128 stands for zero in the data rows.
Here are some points:
[126 143 121 133 126 155 161 114 142 127 117 136 133 109 157 153]
[109 133 124 127 108 117 121 114 123 124 129 126 126 128 112 126]
[ 85 167  91 128  75 124 150  58 133 130 105 150 141 140 104 207]
[109 121 118 123 110 113 124 141 137 135 139 133 137 135 118 126]
[117 126 109 123 126 121 110 141 146 131 138 112 114 122 123 113]
[104  67  68 119  93 114 119   0  67 219  63  78  84 182  34 174]
[127 134 111 130 123 127 118 114 131 129 132 129 125 137 111 137]
[132 127 115 124 140 124 113 127 125 117 120 126 124 138 126 130]
[154 115 145 131 141 134 136 123 110 127 129 133 120 138 134 124]
[115 152 112 134 123 141 129  96 146 142 118 121 121 115 100 159]
[115 129 129 133 124 123 121 122 130 138 148 134 124 116 116 136]
[223   0 255 108 255 103  38 255  73 211 109 110 150 114 246   0]
[148 110 141 110 134 128 120 129 118 134 123 138 128 123 128 107]
[ 21  54  42 175  53 110 131   0 161 185   0 226 105 255   0 255]
[120 121 111 117 102 121 126 126 132 121 119 126 135 146 106 144]
[121 129 123 136 137 124 133 134 126 121 113 120 127 124 119 111]
[158 104 165 135 177 110 115 196 120 115 139 117 113 120 142  59]
[108 136 102 125 104 122 119 119 138 137 145 132 129 139 103 134]
[131 133 126 125 118 117 125 140 128 128 141 128 118 127 129 127]
[126 118 127 111 132 124 119 158 132 127 128 128 137 128 121  95]
[123 124 123 126 126 128 132 133 126 133 148 137 130 135 136 128]
[242 123 255 168 255 198 255 147   0 255  51  29  11  59 255 114]
[133 139 119 132 115 121 117 123 143 126 126 133 127 131  93 137]
[154 118 155 129 158 142 129 143 122 120 126 135 136 129 154 128]
[129 146 115 126 106 121 122 106 127 133 124 135 128 133 107 143]
[125 129 109 133 127 104 110 136 137 124 124 116 124 143 121 126]
[221  13 255 163 228 167 182  83  41  70  52 160 108 160 161 115]
[117 125 112 126 119 120 130 128 135 129 133 127 122 118 107 123]
[136 141 119 128 120 136 133 125 123 133 145 125 116 123 115 127]
[107 148  82 115 112 122 124 143 148 121 144 124 129 118 112 120]
[147 122 160 131 164 130 119 170 122 141 149 126 138 123 156  72]
[143 128 149 121 131 131 129 134 119 122 129 132 131 134 142 121]
[ 85 255   2 106  53 123 137 124 178  96 216 113 117  83 111 155]
[ 41 158   0 109   6 107 103  41 170 142 113 141 124 193   0 229]
[116 135 116 125 121 123 116 132 134 121 141 130 124 122 115 131]
[116 161  91 108  98 124 120 128 145 133 154 135 132 113 122 133]
[131 130 114 125 116 124 128 134 130 132 143 130 129 134 112 128]
[106 163  84 121 100 125 122 137 155 135 157 127 140 114 118 128]
[165  86 161 143 149 135 148  98  97 108  88 143 110 141 116 140]
[127 142 115 134 131 133 128 130 150 139 133 129 123 144 113 139]
[137 104 155 129 136 147 152 103 105 116  93 122 125 126 161 150]
[128 137 112 120 116 131 123 129 132 123 129 116 126 136 106 136]
[107 193  86 115  88 135 134 132 154 120 158 115 127 116 127 141]
[127 132 115 115 127 133 114 133 130 125 143 131 126 131 119 118]
[133 118 155 137 126 129 138 119 117 121 116 131 138 138 145 141]
[127 139 118 128 127 126 126 136 130 110 122 135 142 129 136 133]
Here are 12 more points, each followed by its number:
[134 130 110 121 125 116 108 135 128 126 139 126 125 129 115 110] 0
[151  91 163 132 160 137 127 112 116 140  99 129 115 131 139 128] 1
[122 140 126 126 118 110 105 126 122 121 143 134 127 135 125 102] 2
[138 114 120 126 133 123 120 148 134 134 135 122 129 131 123 109] 3
[134 132 118 120 113 115 120 134 118 110 119 114 123 124 113 119] 4
[148 114 165 118 155 136 142 137 113 125 118 115 119 117 169 105] 5
[131 121 121 129 133 135 128 116 116 112 122 128 129 130 120 128] 6
[202  15 255  97 255  93  33 255 152 149 192 123 170  40 255   0] 7
[141 126 122 125 134 129 135 145 130 127 138 143 133 116 120 115] 8
[122 129 109 129 124 129 124 118 126 139 151 132 126 137 131 136] 9
[148 120 133 133 141 134 135 127 119 126 118 121 133 151 127 150] 10
[140 111 142 122 154 118 103 184 132 126 143 120 124 129 134  78] 11
Which of these numbered points is nearest to each point below, ignoring the 2 directions in which the first points spread most? Its number follows each.
[143 164 126 118 160 112  83 221 150 114 194 125 143  98 160  36] > 11
[151  73 192 122 185 113  93 202 115 151 135 129 147 129 165  38] > 11
[123 122 117 123 126 115 121 125 121 130 138 136 136 140 126 139] > 9
[147 132 226 129 148 158 175 128 109 127 113 120 144  64 255 140] > 5
[120 124  99 120 118 131 131 127 127 127 142 136 132 137 125 128] > 9
[116 131  95 123 121 124 111 120 131 125 138 130 124 131 100 130] > 0
[150 126 130 128 146 135 124 135 123 126 135 129 126 141 126 125] > 10
[122 163 148 131 109 150 176  93 126 124 117 136 141 108 185 175] > 5
[128 140 131 136 125 129 123 135 144 132 144 131 123 121 138 131] > 1
[126 127 112 130 122 118 122 140 142 137 138 118 128 137 129 121] > 3
[116 114 115 131 131 124 126 150 136 126 136 118 118 126 128 122] > 3
[126 149  93 122 116 128 118 131 154 130 135 120 121 114 117 131] > 1
[142   0 225  54 113  69   0 245   6 255 124  25 235 120 180   0] > 7
[163 120 240 158 203 168 222  64  73 128  66 120  98 101 216 176] > 5
[125 145 122 125 106 112 120 119 135 124 117 114 114 128 106 136] > 4
[128 128 129 132 141 140 139 149 135 124 137 134 125 125 121 118] > 8
[137 154 113 111 166 106  93 255 162 124 206  97 128  82 166  12] > 11
[157 103 187 129 169 123 122 149 107 123 117 131 126 144 142  84] > 2
[132 153 124 132 138 107 100 154 127 120 154 120 129 121 137  87] > 2
[181  83 222 113 193 117  95 239 110 153 145 109 151  93 214  19] > 11
[124 131 115 120 135 126 113 143 145 133 128 125 138 143 119 110] > 3
[115 177 173 141 127 144 160 132 149 105 125 151 151  86 214 159] > 5
[123 121 109 132 112 124 132 123 128 131 122 112 113 126 112 139] > 4
[116 135  97 124 114 140 137 102 127 128 136 131 125 141 131 146] > 9
[121 118 127 140 131 124 129 159 155 125 126 121 128 140 128 126] > 3
[128 149 122 118 116 135 141 135 143 135 143 129 121  98 143 126] > 5
[134 106 152 130 147 108  93 154 130 142 143 121 127 124 122  86] > 11
[125 139 128 141 123 128 134 132 129 129 138 123 127 140 125 137] > 10
[128 141  96 113 106 118 111 122 134 116 120 125 134 132 104 142] > 4
[133 122 146 131 148 120 111 148 119 120 135 123 141 134 151  93] > 2
[133  65 138  98 132 105  81 168  99 154 138  98 128 122 131  43] > 11
[138 131 173 130 159 149 173 147 124 129 131 124 136  81 236 129] > 5
[123 138 109 124 115 128 134 125 134 135 140 128 114 111 103 127] > 8
[123 134 110 123 123 117 125 157 156 130 133 127 126 132 126 111] > 3
[114 127 115 142 123 126 128 130 140 134 133 114 123 122  99 127] > 3
[141 128 129 128 126 116 117 121 122 128 124 117 117 132 113 122] > 0
[155  74 244 166 173 166 204  69  92 136  48 146 137 108 211 173] > 5
[131 133 134 136 141 127 119 123 144 132 120 131 132 140 120 122] > 1
[139 125 117 124 131 118 111 129 110 115 141 133 129 128 119 118] > 0
[123 147 133 123 126 141 139 122 136 123 128 120 130 118 162 144] > 5
[117 121 110 132 130 127 114 136 141 119 135 134 133 135 105 115] > 3
[128 142  81 136 110 137 125 112 150 122 126 118 107 143  88 166] > 10
[135 146 172 146 145 136 149 128 113 123 129 116 124  98 189 123] > 5
[143  84 168 142 164 139 139 101  86 121  94 141 114 137 115 132] > 6
[255   0 255 192 255 185 143 101   0  44  14 115 102 160 255  61] > 6
[216 128 255 115 255 158  92 255 175  84 240 162 186   0 255   0] > 1
[143 117 166 146 158 139 157 101 108 125 106 127 120 121 163 148] > 5
[144 124 133 126 144 121 109 154 121 120 143 122 116 124 119  99] > 0
[127 125 128 131 131 121 119 128 120 121 131 131 124 143 132 117] > 2
[123 142 123 122 118 112 114 131 134 127 146 135 126 116 130 138] > 1
[135 131 134 123 132 125 119 139 136 127 126 123 121 135 135 117] > 1
[103 131 104 124  93 123 137 128 141 132 146 141 142 134  99 141] > 8
[ 79 156  35 130  64 121 110  74 149 127 133 136 125 162  29 192] > 0
[242   0 255 123 243 153 129 163   0 175   0 107 175 147 255   0] > 2
[145 123 119 116 112 113 112 126 126 116 122 122 118 130 111 132] > 4
[135 136 124 123 112 115 106 136 137 119 141 136 137 134 133 109] > 2
[  2 209   0 118   0 158 184   0 159 166  97 107 122 101  35 255] > 5
[119 134 119 126 114 118 128 136 142 139 137 126 138 131 113 123] > 3
[114 129 111 122 106 127 136 131 136 122 119 115 119 121 111 127] > 4
[127 129 157 129 143 144 144 129 119 119 120 132 140  93 169 124] > 5
[112 120 110 121 103 129 135 135 145 141 143 132 128 140 108 132] > 3
[128 143 120 128 114 116 125 127 125 119 119 122 135 131 125 126] > 4
[125 112 107 116 116 109 124 157 135 132 151 139 133 140 124 109] > 3
